128 stands for zero in the data rows.
Here is a table of points, one per row:
[159 158 142 124 126 122 109 107 144 089 091 116 119 125 113 150 134 131 163 151 097 171 132 163 108 157 097 126 129 112 120 144 116 154]
[160 155 113 152 155 132 106 158 097 131 120 126 146 133 123 178 184 159 095 148 108 152 103 148 174 111 095 121 151 126 115 161 141 082]
[131 096 170 093 102 120 155 124 151 108 161 098 089 127 152 128 136 132 088 110 121 099 105 119 127 130 128 164 143 103 164 151 139 128]
[158 135 092 158 151 157 099 144 115 135 108 133 162 076 095 110 127 121 131 106 148 141 091 088 140 146 157 112 168 067 131 136 106 141]
[142 084 093 107 140 129 127 151 116 132 139 155 111 174 098 150 130 121 159 097 090 126 159 145 087 165 162 094 105 141 107 114 106 166]
[149 141 119 145 141 151 103 150 104 099 116 125 113 099 152 150 095 092 104 131 113 121 121 145 102 124 099 154 094 159 154 147 156 130]
[113 128 097 139 108 154 078 083 123 155 132 154 101 165 101 107 125 112 093 084 158 109 132 119 157 086 169 116 112 135 159 096 120 180]
[115 111 096 151 104 150 127 142 136 099 152 146 128 143 103 100 104 131 084 115 106 149 134 150 144 151 110 137 153 150 119 158 108 103]
[089 170 171 132 141 141 114 153 117 115 131 130 103 132 117 118 126 140 128 085 091 127 100 176 159 137 141 152 147 135 105 130 113 100]
[155 142 094 151 167 150 115 134 095 130 101 112 162 090 098 120 116 122 137 101 136 162 116 094 149 153 158 112 143 125 090 082 157 096]
[106 110 109 144 109 156 155 122 094 136 135 133 122 150 125 103 157 161 137 115 152 152 112 113 155 096 103 133 106 088 171 151 173 104]
[132 131 130 119 104 120 179 082 107 153 121 087 178 163 170 090 111 087 136 098 135 121 108 118 154 113 154 162 132 122 162 159 149 106]
[128 155 127 099 157 117 109 145 162 120 104 115 144 126 149 150 144 107 130 147 157 109 157 084 120 120 115 141 109 111 153 080 094 104]
[083 163 179 140 133 146 136 152 110 166 159 151 117 141 102 123 124 098 136 101 133 158 123 097 124 164 115 118 155 174 131 163 101 104]
[120 085 145 168 102 080 117 111 104 146 130 106 172 155 125 115 146 151 117 120 143 098 089 149 085 142 103 147 084 176 146 122 150 111]
[172 167 108 144 133 136 125 137 115 116 138 148 104 158 105 151 097 164 159 132 121 154 157 110 134 149 160 126 158 090 151 141 147 107]
[119 113 122 150 110 088 137 119 089 135 149 119 136 152 157 106 171 136 102 127 152 084 112 098 156 141 151 106 165 104 117 142 147 113]
[150 098 092 112 158 128 150 133 114 166 163 138 111 146 105 116 104 130 161 100 110 131 101 142 162 090 097 119 140 114 115 145 168 111]
[130 142 114 111 145 150 101 085 115 138 132 130 127 155 101 129 124 151 100 163 105 090 104 123 124 123 120 111 104 129 164 083 079 098]
[137 141 113 117 137 151 110 158 109 092 121 117 098 096 115 128 102 123 150 142 095 174 167 145 106 101 113 143 103 160 164 109 122 141]
[118 148 129 102 165 130 115 119 156 123 121 095 152 112 161 144 154 125 087 153 163 150 144 137 099 153 181 139 127 124 130 107 126 145]
[101 160 175 149 136 137 116 167 110 144 130 147 089 150 126 091 117 136 096 103 139 135 113 109 138 096 142 156 162 101 172 122 171 115]
[118 125 098 152 109 145 154 150 131 137 156 162 107 151 108 085 127 128 102 121 125 133 140 128 123 149 129 174 086 152 119 162 112 107]
[110 116 145 119 107 098 155 095 175 151 136 141 118 151 122 088 173 170 155 125 142 132 140 115 161 135 168 102 153 113 115 109 127 116]
[100 147 158 119 122 125 119 080 124 162 109 076 119 097 107 159 127 090 175 162 143 115 128 115 117 109 156 093 100 115 158 131 150 147]
[172 148 108 151 145 136 109 141 106 144 126 141 157 111 111 123 144 147 107 143 116 096 136 153 107 091 118 146 143 143 152 175 107 166]
[153 094 118 145 150 135 131 141 103 126 113 145 077 093 109 159 139 152 119 167 121 104 162 149 138 143 129 100 145 165 098 093 109 159]
[145 097 115 163 148 113 170 147 151 101 148 104 145 105 150 161 130 108 157 151 136 109 108 112 155 094 172 141 121 139 149 099 131 163]
[145 155 105 144 133 155 105 158 087 128 138 114 144 103 150 157 108 080 115 155 129 092 173 176 148 144 147 088 109 093 146 111 171 127]
[109 146 166 135 118 122 135 127 117 121 109 163 122 136 104 132 132 150 079 174 084 123 121 099 135 085 154 128 087 097 116 118 129 146]
[134 103 113 127 115 154 149 118 128 162 091 146 164 131 109 165 168 136 099 128 126 105 094 157 100 123 100 147 098 157 116 138 137 096]
[102 121 088 172 081 176 145 136 141 124 152 101 105 162 197 148 133 133 130 141 109 168 094 162 124 156 125 106 159 152 116 126 120 123]
[119 096 111 159 099 096 118 126 113 156 147 153 094 133 111 129 118 114 155 114 101 141 125 112 142 123 120 170 156 130 129 125 148 100]
[111 100 152 091 115 090 156 111 136 125 176 128 104 161 177 139 128 131 126 129 124 146 134 165 093 147 085 121 102 125 139 080 096 144]
[159 130 133 158 158 139 106 110 136 146 103 167 127 129 135 159 086 145 155 164 132 146 155 128 123 145 120 118 163 176 108 167 130 099]
[141 153 135 096 158 107 102 130 150 116 082 103 148 132 156 100 157 107 117 148 145 121 158 136 100 145 166 111 101 125 143 110 131 147]
[148 147 121 130 124 115 169 164 125 145 139 151 097 158 103 121 110 118 133 107 132 160 098 083 111 137 119 104 155 167 115 133 124 096]
[152 138 114 162 163 101 177 128 150 121 143 096 119 134 139 117 137 108 149 143 159 101 170 079 130 125 102 148 098 100 121 159 124 158]
[118 140 101 112 137 140 106 082 111 163 122 140 113 138 123 107 126 142 093 086 122 124 151 128 121 154 103 119 145 146 110 141 109 129]
[124 089 141 119 123 099 140 159 142 108 150 091 144 113 133 145 117 100 166 179 161 101 124 101 163 096 166 149 144 147 147 178 106 135]
[168 091 112 109 141 127 107 147 172 102 168 085 117 112 125 118 091 112 128 093 125 142 123 098 135 161 148 103 140 122 107 115 165 099]
[165 094 144 166 114 090 149 141 149 104 124 104 115 094 145 117 118 098 136 084 167 161 161 143 143 131 135 132 141 144 112 158 113 078]
[119 134 156 101 154 149 121 109 132 087 103 113 155 132 154 123 165 118 123 155 150 125 152 113 107 148 148 101 119 139 135 118 137 160]
[114 125 141 102 096 120 153 116 147 131 150 106 150 126 167 086 161 076 106 100 103 132 104 132 138 094 098 128 106 141 156 124 106 170]
[123 143 121 076 117 161 100 088 101 147 122 133 130 141 132 110 144 156 112 104 131 153 128 121 162 133 099 177 167 163 095 138 115 126]
[093 086 138 097 148 097 145 086 175 120 121 135 123 109 136 116 104 141 096 091 119 147 113 126 146 109 116 148 159 090 164 141 165 090]
[118 145 152 110 154 140 093 139 162 108 118 124 166 110 154 151 165 130 167 104 147 090 162 085 129 113 111 146 099 125 156 123 087 112]
[094 144 097 081 092 132 095 127 101 129 100 145 103 083 114 140 104 164 137 115 146 148 081 146 126 116 122 148 091 135 145 136 106 155]
[111 124 115 155 108 158 127 126 117 135 085 146 116 107 141 158 088 159 147 100 111 143 157 122 113 139 121 093 102 151 093 107 097 157]
[090 105 157 092 114 095 154 106 160 105 139 128 109 124 153 128 095 112 148 104 144 155 133 108 179 159 131 087 108 126 104 092 174 107]
[140 123 137 165 149 134 133 139 122 080 165 163 113 109 170 069 100 087 152 140 168 110 154 113 098 140 145 103 153 118 080 111 155 099]
[142 108 124 154 112 094 135 147 118 164 157 144 109 115 120 139 097 145 137 098 105 137 104 124 146 110 099 127 139 119 094 161 148 134]
[115 112 134 091 096 125 124 137 109 144 076 177 135 134 143 130 124 111 105 136 157 087 089 118 136 136 150 106 159 091 145 128 138 105]
[156 133 129 141 165 130 118 133 146 110 148 184 102 091 126 141 123 127 165 162 096 156 117 158 128 169 110 133 115 119 167 135 104 150]
[095 124 141 090 115 099 147 121 156 130 157 115 095 135 166 129 121 129 108 150 139 096 113 166 082 082 117 146 129 142 098 159 102 108]
[107 146 174 140 123 121 141 108 113 157 140 133 159 160 114 157 137 144 094 156 085 132 122 117 120 102 150 150 081 077 114 124 130 138]
[152 097 126 147 134 093 168 167 164 113 127 104 171 090 159 130 133 141 143 141 107 151 153 154 114 158 105 129 135 131 141 094 129 166]
[152 155 135 094 148 151 121 126 152 099 133 099 161 103 167 119 144 161 106 145 157 120 134 143 106 122 140 068 092 132 130 140 118 144]
[098 147 166 124 124 123 107 121 151 099 095 125 160 115 089 135 103 109 165 165 110 155 125 151 110 167 074 115 143 117 125 113 137 155]
[100 138 121 084 080 132 101 125 096 133 099 145 134 099 140 124 106 125 165 103 067 125 153 107 138 144 154 095 161 129 105 124 150 095]
[108 104 121 121 089 137 164 095 084 143 104 113 159 095 090 155 140 124 112 145 142 106 149 159 119 106 114 154 127 114 154 135 089 150]
These points spread out most along one direction. How many in every 100 of the points above lie lower along it than each point below? Round to a whole number. More than half of the points above lie lower than the first one.
[125 163 096 096 118 145 104 101 121 145 138 131 120 138 103 123 149 141 108 163 116 095 086 124 101 132 096 141 105 167 098 095 139 135] ~ 56
[110 099 102 151 088 162 143 127 125 162 131 112 161 159 103 125 142 159 118 159 107 100 140 143 075 100 133 126 148 110 126 108 154 120] ~ 46
[139 145 104 167 170 094 149 126 168 090 153 088 128 138 104 126 129 148 109 134 119 087 121 149 099 102 113 149 130 149 155 155 110 152] ~ 77
[145 118 113 158 170 140 106 133 093 143 094 141 142 108 127 126 110 107 156 124 106 176 161 147 106 114 115 130 098 145 122 092 105 150] ~ 77
[114 086 138 118 117 099 151 092 163 153 122 120 120 158 129 093 156 169 140 132 134 142 140 106 154 140 163 085 155 091 103 136 112 118] ~ 33
[094 149 178 135 141 153 120 160 100 123 116 114 105 165 120 090 113 139 109 099 116 140 123 136 168 162 108 157 124 149 092 146 094 147] ~ 20
[156 113 128 143 092 083 125 146 118 135 152 157 117 148 117 116 106 116 114 119 136 161 097 132 166 129 104 160 153 142 087 106 090 143] ~ 10
[144 138 128 105 142 155 093 120 154 079 108 132 141 136 137 170 164 080 172 129 157 096 136 102 132 098 129 165 117 091 106 143 133 123] ~ 85
[144 161 131 114 136 132 097 137 169 112 099 120 151 142 143 131 161 098 139 144 160 111 148 122 111 097 127 102 116 108 148 101 164 154] ~ 93
[094 164 168 121 128 128 130 142 126 115 143 168 111 108 098 157 091 180 140 138 157 096 162 160 104 148 161 119 123 124 122 103 156 144] ~ 69
